The rows of Y fall into 3 groups, and each row is roughly a mix of its group's hidden directions.
Y, 75 rows:
[[ -8.1  23.6 -10.6 -37.8  31.4 -17.7  19.3  14.3   5.4 -28.2]
 [  3.5  23.1  -9.8 -13.1  -2.7  36.3  30.1  12.0 -40.1  -7.8]
 [  9.9  42.6 -18.2  17.3  13.3  11.9  12.2  31.5 -18.2 -23.1]
 [-26.8  24.5  -6.4 -18.7  27.0 -19.2  31.6   6.9 -31.8  -0.9]
 [ 14.5 -37.7   8.9 -18.3 -33.7  11.3 -15.7   5.4 -35.5   5.3]
 [ -7.2 -15.1  14.0  46.2 -11.9 -16.6   0.7   8.4 -40.4 -11.7]
 [ 27.5  14.8   9.0   7.3  16.0   4.8 -12.4   8.5  53.4 -19.8]
 [ -9.5   6.4 -18.5 -51.0  17.6  -4.8  29.5 -11.9  18.0  11.2]
 [-19.5 -36.2  -3.2   3.2  -7.7 -27.1 -15.1 -15.9 -13.8  41.1]
 [-14.8 -15.9  36.1  17.5  -7.5 -13.5  27.4 -39.4 -12.5   9.1]
 [-32.3 -32.6  14.2  15.3  20.1  -9.2  14.2 -33.0  10.9  20.6]
 [ -9.6 -33.3   7.5  12.0 -37.2 -44.1 -10.4  -2.8   2.3  -3.5]
 [ 22.2  25.8   5.4 -14.3   3.0 -17.6 -33.9  41.2  14.5   9.7]
 [ 48.4  15.9 -11.4   8.3  11.7  31.3  -8.7  28.8   7.0   0.1]
 [ -5.8   7.3 -16.4 -51.1  -2.6 -18.1 -13.4   2.7  36.4   6.9]
 [ -9.9 -31.2  10.5 -10.6  13.1 -32.8 -21.0   0.3  33.9  27.0]
 [ -8.6   6.7 -12.0 -53.1  -2.4 -17.1 -10.9  -3.2  35.4  10.2]
 [ 20.4  38.8  10.8  12.5   2.2 -21.2 -11.9  38.6 -20.1 -13.6]
 [  2.4  17.1 -29.5 -29.2  -6.2  21.4  13.2  23.6  -3.8 -40.0]
 [-18.7 -17.9  20.7  11.9  24.8 -30.3 -24.3  11.2  20.4  31.0]
 [-33.2 -15.1  25.5  37.2  23.5  -9.9  -2.3  12.6  12.0  23.2]
 [ 36.3   8.3   6.0  -4.7  18.9  10.0 -14.2  27.8  43.2 -11.0]
 [-20.3  -9.5   1.5  20.5  -8.0 -22.2 -25.5  29.4 -43.2  -0.2]
 [-19.2   2.6  20.7  39.2  20.0 -27.8  13.6   4.5 -31.4 -12.3]
 [-31.6  -3.5  -3.4 -35.9  15.2  -2.0  26.8  17.0 -29.2  21.4]
 [ 31.4  -0.3 -18.2   6.3  27.3   5.6 -14.6  33.6   9.3  36.1]
 [-26.4 -49.1   1.9  17.7  -2.7   9.5 -11.8 -15.5  15.8  26.7]
 [ 14.1   4.8 -30.3 -11.8 -27.7  24.0 -10.0  28.4 -15.7 -32.8]
 [-42.8 -25.9   3.6  -9.2  -6.7 -38.9  -3.3  -7.2 -20.0  15.6]
 [ -8.4 -27.6  18.6  45.8 -12.2   5.4 -20.3  -3.4  -0.1  31.4]
 [ -0.5  32.1 -29.5 -40.3  17.6 -12.0   8.4  20.4  16.0 -12.1]
 [ 10.5 -12.6 -27.1   1.8 -31.4  14.3   1.8  -7.2 -36.7 -35.5]
 [ -0.4  12.2  40.2  43.3 -13.0  -3.6 -25.9  -5.5 -13.2 -12.7]
 [ 17.3  11.0   9.2  25.1 -28.1   2.7 -14.8  -6.2   2.9 -51.6]
 [-38.7 -22.9  14.1  37.8  15.0   5.4  24.8 -16.8  -4.3   6.5]
 [-14.2 -15.3  14.5 -12.9  29.1 -29.1  12.3 -39.1  16.5  20.2]
 [ -3.8 -27.1  16.1  33.4  -3.6  23.6 -20.9   1.8 -36.2  20.5]
 [ -4.4 -21.8 -30.2 -50.0   4.5  -2.0 -15.8   7.5  23.4  -8.6]
 [  0.8 -19.1 -19.0  -7.5 -27.1 -22.5 -43.4  28.3  12.6  -1.1]
 [ 23.2 -15.8  -6.0 -14.9 -19.6  29.2  -2.2  19.3 -45.5  11.6]
 [-23.6 -28.6  12.0  14.3  18.6 -24.5 -29.4  19.5  17.0  25.8]
 [ 28.2   4.5 -30.9 -24.7   3.1  23.8   4.1   5.7  42.8  -4.8]
 [-13.6  -1.4  16.5  24.2 -14.5 -16.7 -44.9  22.5 -28.3  -1.4]
 [-28.1 -18.3  32.6   0.4  -9.0 -29.2  13.0 -31.7 -16.8  16.8]
 [-10.1 -30.7  21.6   5.0   5.2  30.7  -5.6 -22.2 -20.6  37.5]
 [ 19.7   0.2 -18.7  38.4   9.0  25.9   9.7  27.7 -27.1 -17.2]
 [-35.1 -26.2   7.1   6.5 -20.2 -32.0  -6.0 -34.0 -13.4   7.3]
 [ 10.2  -9.6  14.7   8.3 -21.7   9.4 -57.8   4.6  19.9   8.1]
 [ 31.8   8.8  11.2  20.4  -7.2   8.9 -17.9 -12.5  42.1 -29.2]
 [ 37.1 -16.6   4.1 -16.1 -16.7  47.6   2.9 -10.9  -6.1  15.1]
 [ 15.8   4.3  23.4 -22.1   5.8  18.9   7.1  -9.9  50.2 -22.3]
 [ 11.6  12.7  15.7 -15.8  10.1  -6.4 -25.0  14.8  40.8  37.7]
 [  3.3  16.2   4.1  34.8  -4.0   1.1 -35.6  33.6 -24.4 -18.8]
 [ -7.3 -34.8 -18.2 -38.6   4.0  11.2  11.7 -13.1   8.8  35.3]
 [ 35.8  -4.9 -12.1  21.7  17.4  -5.1 -29.9  19.2  28.3  23.3]
 [-16.6 -13.6  23.7  39.4  16.6 -31.4   6.9 -19.2 -23.6   7.3]
 [ -0.2   6.9 -29.8 -48.9   1.0 -18.0   6.0   7.8  33.3  -3.1]
 [-28.2 -35.1  10.0  10.1  12.3   4.3  12.8 -36.5  18.4  25.2]
 [ 37.1  27.2  -4.9  20.2   0.3  15.0 -11.9  29.3   5.8 -32.5]
 [ 21.9  13.0  18.1 -23.0   9.6 -18.2 -13.8 -18.2  31.4  37.7]
 [-13.0   6.0 -29.4 -29.1   5.7  14.5  22.2  14.0  -7.2 -44.3]
 [  9.0  13.4 -29.4 -29.0 -20.6  40.3  12.7   9.5   5.7 -23.7]
 [ 18.8  29.5 -18.1 -50.9   6.2  -2.7  12.4  -1.1   7.9 -21.4]
 [-22.6  16.3  10.5 -49.3  13.6 -10.9   3.6 -23.5  16.2  20.5]
 [-21.2 -31.9  25.7 -30.7  -8.9  -7.1   5.0 -32.9  22.8   6.2]
 [-19.7 -17.4  11.6  13.1 -37.7 -12.7  -6.6 -40.8 -17.5 -16.4]
 [ -5.5 -16.6 -33.3  -1.1 -25.9  31.0  -3.6  22.9 -16.2 -31.8]
 [  8.3  15.1  18.2  45.4   6.1   5.9  31.4  -9.2 -21.6 -23.7]
 [-14.3 -30.3   4.5 -37.1 -11.9 -12.6  -3.6 -24.3  21.5  31.2]
 [-39.6 -16.0  -5.4  15.4  23.2 -11.8  -2.0  39.6  -7.2 -21.7]
 [-14.6 -18.2  -0.4  31.4 -10.9 -43.6 -30.4 -16.5   9.2   5.0]
 [ 32.4  20.1 -21.9  24.0  21.2   3.4 -16.8  39.3   3.6   7.4]
 [  2.9  44.8  -3.2 -32.5   7.8  -9.8 -12.7   3.8  35.5 -14.0]
 [-29.9 -28.1   6.1 -17.3 -23.4  -3.6  10.0 -27.3 -33.6  17.5]
 [ 46.5  17.7 -10.7  19.8  13.4  18.6 -16.4  25.4  20.4  -4.5]]

Here is one row of each group, with its name. Which group are the others in?
[ -8.8 -41.8   9.4  25.6  -6.8 -10.2 -30.0 -10.7   5.6  33.1]  E
[ 22.6  11.2 -24.0  25.7  17.4  -8.9 -22.1  43.2 -10.0  12.4]  G
[  0.1  -5.2  11.4  49.3  -9.5  -1.9 -17.1  18.5 -37.2 -13.0]  S

[-11.6 -10.5  20.2 -37.6  11.2 -20.9  -4.0  41.0  10.5 -20.7]  G
[-46.4  -2.0  -6.7 -11.6   1.9 -22.6  19.6   2.3 -38.5  11.8]  G
[  2.8  11.5   2.6   6.3  23.8   1.4   6.3 -28.3  55.6  13.0]  G
[ -0.9   6.0 -42.6 -35.7   2.5 -19.4  -3.2  33.4  12.4  -8.7]  S
[ 17.6  -7.3 -29.9  23.3  12.8  36.0   0.1  32.2 -23.4  -4.4]  S
[ -3.2 -19.7 -14.7 -21.1 -25.4 -23.2 -42.6  19.1  19.8   7.0]  S
[ 11.7  22.7 -27.3 -31.6  -9.3  17.9   7.4  22.8  -5.7 -38.2]  E
[-33.9 -28.5   8.9  47.0   5.9  -3.5   8.1  -0.2 -22.0  -4.0]  E
[-16.3  41.3  -3.8 -10.4  21.4  -5.4 -24.0  32.6 -24.4  -7.1]  S
